Some points, one per row:
[ 38 -16   5  10 -24  10   9  12 -15  21 -33 -50  11  -3  46 -19 -29 -41
  11  21]
[-62  92 -85 -88  70 -99 -53 -48 101 -89  96  94 -92  61 -97  91 104  85
 -82 -76]
[ -4   5 -30 -20   8 -25   2  21  22 -32  31  27 -16  -7 -41  44  43  27
 -11 -13]
[ 53 -18 -26 -26 -21   0  18  20 -26 -20   1 -21   3 -47  -1  27  47  21
  19  -7]
[ 34 -25   2  36   5   3  27  15 -35 -10  -4   3  49  -3   7  -5 -17 -61
  34  48]
[-81  76  -7 -52  36 -36 -64 -57  60 -29  45  65 -48  61 -41  29  29  59
 -62 -84]
[ 47 -18 -13   0 -31  21  41  29 -37  -4 -19 -13  21 -45  12  14  25  -3
  15   4]
[ 25  -3  43  19 -18  13  23  33 -14   6 -22 -18   8 -36   2 -16 -10 -10
  27  35]
[ 26 -11  -3  23  29  -8  31  27 -12 -29  11   5  20  -1  -4  -2 -13 -38
  14  32]
[ 45 -17  13  48  -8 -16  28  40 -32  13  16  11  27 -39   7   5   0 -25
  38  38]
[-13  -6  24  18   3 -22   8  37   1  -2  -5  -5  10 -28 -27 -21 -10 -10
  15  20]
[ 46 -26  -2  26  -4 -23  22  23 -29   2   9  11  28 -21  14   8   7 -25
  34  40]
[ 19 -29  -1  19 -13 -21  39  43 -16  17  13   6  40 -60 -20   3  12 -36
  33  13]
[ -5  -1 -22  13  27 -20   0   4 -23 -31  13  30   9   2 -23  20   0 -14
   4  14]
[ 39 -39 -14   0 -13  16  16  16 -38  -1 -17 -10  66  27  53   6 -52 -87
 -19  16]
[ 13 -13  19  18 -20   0  22  23   1  40   6   2  21  -9  25 -10  -7  -9
  26  18]
[ 60   0  10  12 -28 -30  22  56  -1  21  28  20  12 -52 -26  13  25  -7
  23  27]
[ 20  -5 -25  28  47  -4 -17 -41 -50 -28   4   9  13  22  10   2   0   0
  29  42]
[-35 -23  22  37  15  25  36  -1 -28  -7 -13  11  15 -33  -8 -23  -9  -9
   6   8]
[ 26 -28  12  21 -19   8  41  56 -27  -5  -9  -2  29 -47  -2   6  15 -14
  37  28]
[ 53 -36 -12  33   2   1  42  52 -32   8   0  -9  20 -21   4  -1 -14 -51
  10  14]
[-17   0 -59  -2  73 -41 -25 -56  -8 -63  28  37   2  53  -6  43  14  -3
 -17  -5]
[ 23 -42   8  13   6  39  34  12 -19  15 -38 -26   9 -10  25  -6 -15 -23
  13  29]
[  6  -5 -14  -3   5 -20  24  38   1 -22   9  -3  -3 -20 -29  15  32  16
  13  -9]
[ 52  -3  21  24 -28  -6   3  13 -15  30   0  -7  22 -40   3  -3   7  -5
  25  38]
Here are 16 more points, each followed by its number:
[  3  21  19 -26 -49  18   7  17  37  55 -16 -26 -27 -22  21 -23  -1  38
 -12 -22] 0
[-35  39  46 -44 -58  55 -25 -20  42  58 -41 -45 -57  22  39 -54 -48  48
 -37 -46] 1
[ -90  116  127  -77 -127   83  -92  -76  102  116  -92  -88  -72   66
   89 -107 -114   90  -80  -80] 2
[  7  10 -11 -45 -29  36   1  -8  40  30 -27 -45 -31  12  24 -12   4  44
  -6 -30] 3
[-42 -20   3  -5   8  -3 -35 -52 -30 -11  10  28  18  29   9  -6 -19 -12
 -13 -13] 4
[  3   0 -38  23  35 -26 -14  -1 -23 -31  22  29  15 -11 -25  20  12 -28
  14   8] 5
[ 35 -31  10  35   6  -3  34  35 -45  -6   1   6  34 -42  -5  -2   9 -15
  49  43] 6
[ 23 -23 -12  -3 -11   1  39  45 -15  -1 -14  -9  17 -29  -6 -12   4  -5
  22  27] 7
[-56  32 -19 -27  39 -37 -60 -59  32 -35  63  58 -21  48 -33  22  23  45
 -46 -43] 8
[ 22 -32  10  51  23  10  17   5 -37 -10  -6   2  45 -34  23  10   1 -30
  48  35] 9
[ 33 -10  35  35 -28 -38  11  56  -8  13  18  25  32 -65 -25 -22 -21 -52
   3  36] 10
[ -3  -8   9 -29 -37   8  13  25  10   6 -26 -31 -18 -14  -2 -19 -14   9
   6   0] 11
[-53  39 -34 -51  18 -58 -48 -38  48 -26  56  46 -28  44 -38  22  32  41
 -56 -50] 12
[  9  -1  12 -27 -31  62   3  -4  22  44 -44 -63 -30  19  43 -24 -33  29
   1 -20] 13
[-22   0 -60  -7  86 -23  -3 -23   1 -51  41  33 -31   9 -42  59  75  38
  -5 -25] 14
[ 16  -4 -18  -6  -1  -6  18  15 -11  -4   7   8   5 -32 -30  23  48  17
  -1  -3] 15
Which two of these numbered points are nearest to each point below, ignoring the 3 directions in which the first points spread most? Their numbers follow each, nearest first.
[-10  -5  -4 -23   3  42 -23 -39   6  17 -44 -34 -25  28  29 -29 -28  26
 -12 -18] > 3 13
[ 12   8  -1 -25 -31   1  31  52  23  11  -2   9  -4 -25 -15  10  35  25
   9  14] > 7 11
[-17  27  34 -30 -37  11 -16 -20  37  42 -24 -13 -16  16  24 -16 -18  22
 -13 -15] > 0 12
[  9 -40  12  13  -4  15  38  34 -24  -7 -21 -16  12 -27   2   0   0 -24
  23  29] > 7 15
[ -66   59   78  -81  -88  108  -75  -71   73  110  -74  -80  -68   69
  109 -103  -77   89  -55  -81] > 2 3
[ 44 -19 -28   8   8  -8   2  -9 -25   1  11  10  61  40  33   1 -40 -99
 -27   1] > 12 0
[ 30 -46 -13  21  -4  17  35  23 -51  -4 -25 -13  31  -6  12  12  -6 -52
   1  -3] > 15 7
[-21 -30 -13  15  23 -27 -20 -29 -28 -14  24  38  36  20  -1   6 -14 -36
 -17   3] > 4 8
[ 38 -26  -5   7  14  20  19 -10 -34  11 -15 -18  21   6  29  -1  10   1
  26  13] > 15 0
Here are 16 other points, each followed by its number:
[ -8   4   8  17   9  13  23  21  -5  -6 -10  -1 -11 -26 -13 -11   5   6
  12  -4] 0
[ 18  -1  17  30  -6 -12  33  46  -4  17  -5 -10  -1 -30 -19  -6   4 -33
  17  25] 1
[ 42 -33  -6  35  -6 -10  28  26 -29  15   4  -1  36 -32   7  -2   4 -33
  37  29] 2
[-100  108   45 -104  -24   61  -97 -109  110   28  -49  -52 -127  106
   45  -38  -40  122  -92 -120] 3
[  2 -14 -35   3  31 -24   1  -9   4 -27  13  22  14  25  -6   5  -7 -38
  -4  17] 4
[  9 -41  -7  42  13  -3  29  24 -36 -11  11  -2  29 -29  -4   1  -7 -48
  24  14] 5
[ 10 -34  23  39  15  28  34  17 -43  -3 -22 -17  44  -2  16  -1 -18 -46
  12  15] 6
[  8  17  20  -9 -20  19 -24 -30  -5  16 -41 -28   3  52  47 -30 -58 -27
  -6  10] 7
[-36  34 -62 -19  80 -57 -36 -51  19 -63  50  44 -39  42 -55  57  63  38
 -32 -23] 8
[-15   7  -9  -3  22  -7   0  -1   9 -21  -2  14  -1  -5 -18   4   1  -2
   0  -6] 9
[ 13  34  27 -24 -32  25  -3  -3  29  23 -32 -38 -25   6  18 -19 -10  36
 -13  -6] 10
[-73  24 -29 -33  51  -7 -61 -77   4 -47  15  40  -8  53 -18   8   2  12
 -45 -31] 11
[-81  80  -5 -78  22 -24 -89 -78  68  -2  16   7 -96  67 -23  28  20  97
 -72 -83] 12
[-21  14  42  -7 -34  18 -20 -12  10  33 -22 -24 -18   4  18 -32 -34   0
  -6  -7] 13
[-25  27 -11 -15  -3 -23 -28   9  43   7  13  25 -17  12 -27   9   5  16
 -18 -22] 14
[ -6  -9 -16  30  46 -25  -3   3  -2 -20  16  21  15  -6 -29  17  16 -12
   9  18] 15
The same question for these:
[-62  48  14 -65 -30  56 -57 -71  34  14 -52 -27 -54  88  46 -20 -39  47
 -90 -96] > 3 10
[-61  52   1 -41  15 -12 -61 -57  42  -7   6  11 -30  56   4  -3  -5  47
 -50 -50] > 13 7
[-11  30  34  -9 -48  -6   1   6  30  19 -11  -9   2  13   7 -30 -11  19
  -7   5] > 7 13
[-24 -18  15   7  -5  21  -2 -24 -36   1  -9   7  40  24  24 -42 -54 -45
 -10   8] > 11 2
[ 13  18  14  12 -10 -22  30  42  27  -4  11 -13   5  -4 -37 -20 -39 -55
   0  46] > 1 4
[-33  17  64  -6 -42  52 -10   5  16  61 -40 -56 -51 -29  26 -50 -27  54
 -15 -13] > 12 10
[ 23 -25  13  65  21   8  11   1 -56 -16  -3 -10  43 -16  -4 -10 -21 -27
  61  58] > 15 8
[  6 -64 -14  45  30  23  16  -5 -64 -22 -15  10  42 -13  25  -8 -15 -50
  24  17] > 5 11
[  4  29 -12   1  14 -49 -29 -27   7 -19  24  30  10  25 -12  19  -1 -31
 -19  13] > 14 13
